Each row is where one point has got to under a steady rotation. How many ticks took it there?
The counts run from 0 to 189.
[155 192 138 121 130 144 155 141 146 145 147 118 135 145 133  90 129 105
 142 116 135 151 103 114 123 134  46 134 103 107 149  92 102 130 137 140
 164  77 162 108  94 143 145 147 141 151 169 161 141 108  93 115 163  81
 145 139 148 113 101  91 112 154 147  90 157]  167
[165 165 110 126 101 118 164 140 140 112 101 105  87 157 184  84 129 123
 127 134 130 166  91 145 102 104 104 131  88 134 116  53 127 156 131 151
 122  76 174  99 134 148 120 151 116 171 113 150 153 131 109  83 104 125
 140 153 127 142 150 126 116 129 174 125 123]  152
[ 93 120 106 108 120 118 191 125 108 132 137 132 102 128  80  73 197  89
 135 152 148 160  71 149 113 136 104 125 108 109 117 110 104 141 127 134
 145  91 169 128 147 138 169 138  81 149 133 132 161 116 133 143 173 143
 114 162 105 127 147 150  92 130 121 176 120]  128
[100 130 120 141 143 133 134 100  65 148 169 118 122 133 116 125 146 100
 147 125 159 177  67 145 123 166 103 120 118 170 161  92 106 141 130 139
 138 106 165 121 104 114 150 159 118 127 152 107 140 140  95 101 189  84
  89 149 133 117 107 102 114 183 146 133 136]  183
[134 156  93  83 116 141 157 113 150 104 142 161 132 134 128  95 173  85
 120 145 157 162  64 135 147 103 123  85 124 112 132  96 120 149 172 129
 146  83 148 143 115 154 121 157 130 166 163 139 139 111 125 122 169 116
  91 117 153 136 110 108  96 149 186 142 155]  32
[148 119 125  86 134 158 132 122 121 146 117 135  69 148 162 113 130 137
 116 163 121 153  81 170 110 124 124 158 138 100 146 148  99 162 117 129
 110 110 194 123 130 145 141 149 131 180  91 155 154 116 108 104  97 102
 140 133 137 149 181  90  88 162 142 184 120]  107
[ 99 128 129 137 118 135 177 127  89 126 149 146 118 135 120 115 136 103
 114 111 176 177  69 134 110 130  67  97 114 163 139 109 110 145 145 151
 140  89 171 118 134 113 149 156 114 130 151 107 149  89  76 122 189 115
  98 144 145 122 121  94  98 157 158 117 149]  173
[144 162 122 128 128 108 152 127 135 116 144 142 149 132 163  97 132 120
 131 134 163 159  87 135 132 117  84  95 126 144 145  97 119 183 171 139
 128  72 163 109 113 164 129 164 150 149 171 128 141 116  83  92 160 108
 121 128 194 115 115  87 105 148 158 124 177]  170
[137 166 129 109 129 148 135 110 159 159 160 100 120 125 124  72 182  73
 156 116 141 152  86 144 128 145  82 131  95 105 136 110 102 114 148 141
 156  91 156 150  96 147 155 145 118 152 175 156 145 146 131 116 182  90
 121 136 101 136 105 122  94 137 146 119 137]  39
[159 139  99  95 111 140 108 137 127 157 129  93  96 141 177 126 127 139
 136 130 164 168  58 158 147 129 127 148 126 150 150 139 118 148 152 145
 101  95 188 123 108 122 135 142 159 153 146  96 152 118 103 113 151  89
  95 118 123 171 144 111  77 154 163 157 144]  188
[119 174 102  90 144 114 134 106 136 151 146 110 135 120 146 111 103 138
 145 126 161 158  75 153 183 118 118 125 143 147 174 144 121 174 165 127
 140  98 171  90  99 152 150 123 175 161 144 100 158 106 105 110 141  79
 140 147 141 120 131 105  97 179 125 161 167]  87
[ 97 128 124 128 140 142 154  68 106 113 117 131  98 141 135 109 132 102
 113 153 129 161  81 186 114 111 121 101 110 127 140  92 132 162 123 118
 144 103 164 117 140 158 113 145 116 173  85 146 158 123 118  86  92 127
 151 184 116 112 160  99 107 178 145 162 111]  8
[141 209 122 121 132 145 157 130 129 133 135 136 161 149 132 117 116  80
 141 136 128 173 103 146 134 120  78  98  96 112 134  54 132 152 118 123
 160  69 151 104 114 148 110 138 166 171 150 152 137 112 111 144 139 116
 144 150 130 107  97 106  97 144 172 104 151]  158
[115 122 148 142 149 126 123  87  97 152 164 122 110 126 157 112 150 111
 141 113 166 159  70 157 118 154 101 123 126 168 155 127 115 163 153 152
 127 100 171 118 105 139 142 172 125 136 155 115 151 142  72  66 163  96
 112 144 156 128 136  91 102 166 138 133 150]  181
[126 126 137 117 114 149 159 106 132 153 149 105  94 125 114  72 183  81
 128 107 154 163  70 144  95 138  70 132  92 113 129 129  99 108 143 157
 146  97 165 149 124 133 153 155  77 140 151 147 148 129 110 106 177 118
 114 143  98 146 139 120  89 134 156 121 121]  37
[121 122 111 128 114 109 143 103 112 118 153 124 115 127 150  97 177  88
 132 129 167 174  53 172 123 135 126  97  99 162 114  83 131 164 153 151
 112  82 162 133 136 131 111 179 102 148 146  95 146 152 116  96 173 135
  87 147 130 149 134 141  89 134 170 158 137]  44
[ 89 112 101 110 121 105 187 111 110 125 136 147  92 127  96  67 198 105
 125 160 148 153  75 157 106 139 113 121 119 121 113 108 105 157 133 130
 140  94 171 129 148 149 167 146  74 149 119 135 151 121 126 122 163 146
 105 162 128 126 163 146 100 126 123 174 125]  127
[105 130 160 124 139 164 161  96 110 123 135 163 131 144 107 112 137  73
 110 143 126 160  90 185 105 116  82  87 115  94 126  99 107 178 110 123
 141  79 161 132 146 145 109 151 124 163 106 164 152 105  90 127 119 122
 147 163 133 110 148  96  79 152 147 161 119]  18
[125 157 117  98 142 135 126  74 139 123 112 113 102 136 154  99 112 110
 118 147 127 154  87 188 147  96 130 107 122 120 148 114 141 181 141 117
 135  95 165 111 122 173 111 137 154 182  93 138 166 125 128  91  83 116
 161 162 119 122 160 111 100 168 142 163 127]  6
[166 174  72 109 105  93 168 171 108 136 119 130  97 153 181 105 120 158
 132 159 145 165  91 119 121 132 105 143 119 135 134  71 130 149 117 153
 134  90 174  70 105 135 160 148 155 151 141 121 128 116  87 113 145 129
 123 139 179 126 134 125 111 146 161 115 157]  69
[128 107 123 119 102 134 162 105 137 115 132 130  84 130 143  82 190  94
 107 120 166 161  56 147  99 114  96 112 104 132 112 127 114 131 163 157
 130  95 173 150 132 141 138 165  87 144 136 123 149 112 110  98 167 140
  97 133 130 159 152 111  86 130 173 137 134]  35
[128 195 139 129 135 149 160 137 118 140 140 124 159 147 126 118 113  79
 142 128 123 167 111 161 121 125  64 104  87 107 129  51 123 153 108 132
 159  63 157 106 117 134 112 141 145 161 147 151 140 118 100 150 133 109
 145 159 110 100  97 112 103 140 150 110 150]  157
[121 157  97  71 116 129 164 132 151 154 134 115 119 124  83  69 177  80
 142 139 146 154  84 147 146 121  90 129 107  84 125 125 105 130 142 126
 154  84 159 135 134 138 161 114 109 164 157 139 159 114 154 165 169 130
 119 152  83 139 137 157  90 131 129 157 135]  130
[121 148 138 137 129 123 137  96 130 142 138 105 127 127 139  99 145  76
 133 111 142 167  86 203 123 122  87  95  89 132 109  82 138 176 126 138
 132  80 170 110 148 146  97 148 124 163 115 122 157 144 110 121 112 142
 152 178  90 128 157 137  86 119 146 146 127]  145
[141 160 144 135 112 149 172 134 119 144 133 115 107 152 125  96 128 101
 130 117 147 165  99 122  87 126  33 128  89 117 143 105 108 119 121 153
 159  86 173 112 117 124 154 149 110 136 145 159 140  93  80 125 163 108
 146 147 126 109 130  89 105 137 154  87 134]  165
[138 155  80  92 114 144 120 148 106 149 139 103 107 141 145 131 124 118
 146 143 158 182  54 127 155 137 131 147 125 149 163 107 109 122 146 141
 122  87 181 121 103 104 144 136 147 156 157  99 152 122 120 125 187  73
  78 124 118 151 108 118  99 177 171 142 139]  186
[135 177 124 130 147 126 143 110  80 171 151 136 108 149 135 132 127  98
 136 135 134 158 101 163 108 154  57 137 101 127 132  79 148 127  70 135
 168 104 161  96  90 134 158 152 150 134 140 138 124 130  72 143 147 145
 153 167 136 107 129 117  98 153 152  89 147]  65
[157 169 114  95 110 150 139 124 152 151 136  95 107 137 150 103 134 119
 132 113 160 162  73 113 148 124  76 134 114 129 165 153 105 113 165 150
 150  98 175 119  95 128 163 136 149 149 164 129 148  92 102 112 174  74
 115 117 129 148 114  93 104 165 166 103 159]  177
[131 163 106 134 124 126 148 133  67 150 152 115 117 152 132 135 145  94
 156 143 132 184  84 156 107 162 101 131  85 139 120  37 137 130  86 151
 140  88 168 102 113 110 138 157 133 152 144 117 135 154 109 136 166 126
 107 154 107 124 109 152 100 135 162 112 124]  56
[129 170  78  95 105 111 156 132 146 136 125  82 105 138 128  73 166  98
 156 139 130 168  88 133 145 116 119 142  80 108 132  62 120 119 137 135
 151  90 169 114 126 145 150 122 104 169 144 143 161 139 169 125 148 113
 125 164  74 135 119 168 114 141 148 143 119]  140
[121 189 100 121 125 141 154  88 110 129 136 116 121 141 127 123 137  69
 136 132 119 172  90 159 135 117  97  94  85 113 129  47 151 118  98 131
 177  95 147 112 111 134 112 130 131 163 128 143 147 135 141 129 129 134
 138 176  84 119 116 135 107 159 180 102 121]  148
[184 171 111 106 125 125 100 111 148 155 144  84 101 132 195  99 153 101
 151 118 134 151  83 168 136 137 105 135  99 127 118 103 144 144 144 155
 118  85 168 122  96 148 116 163 153 164 156 135 138 160 115  95 129 116
 135 134 120 156 142 131  87 130 174 118 145]  51
[149 151 147 148 111 129 163 144 122 135 115  98 104 148 159  92 128 110
 122 114 136 167 109 160  86 128  65 130  79 125 113  67 106 164 117 152
 123  71 179  97 146 137 116 158 110 158 118 150 150 132  88 108 116 122
 154 169 119 124 155 114  92 104 147 131 119]  154
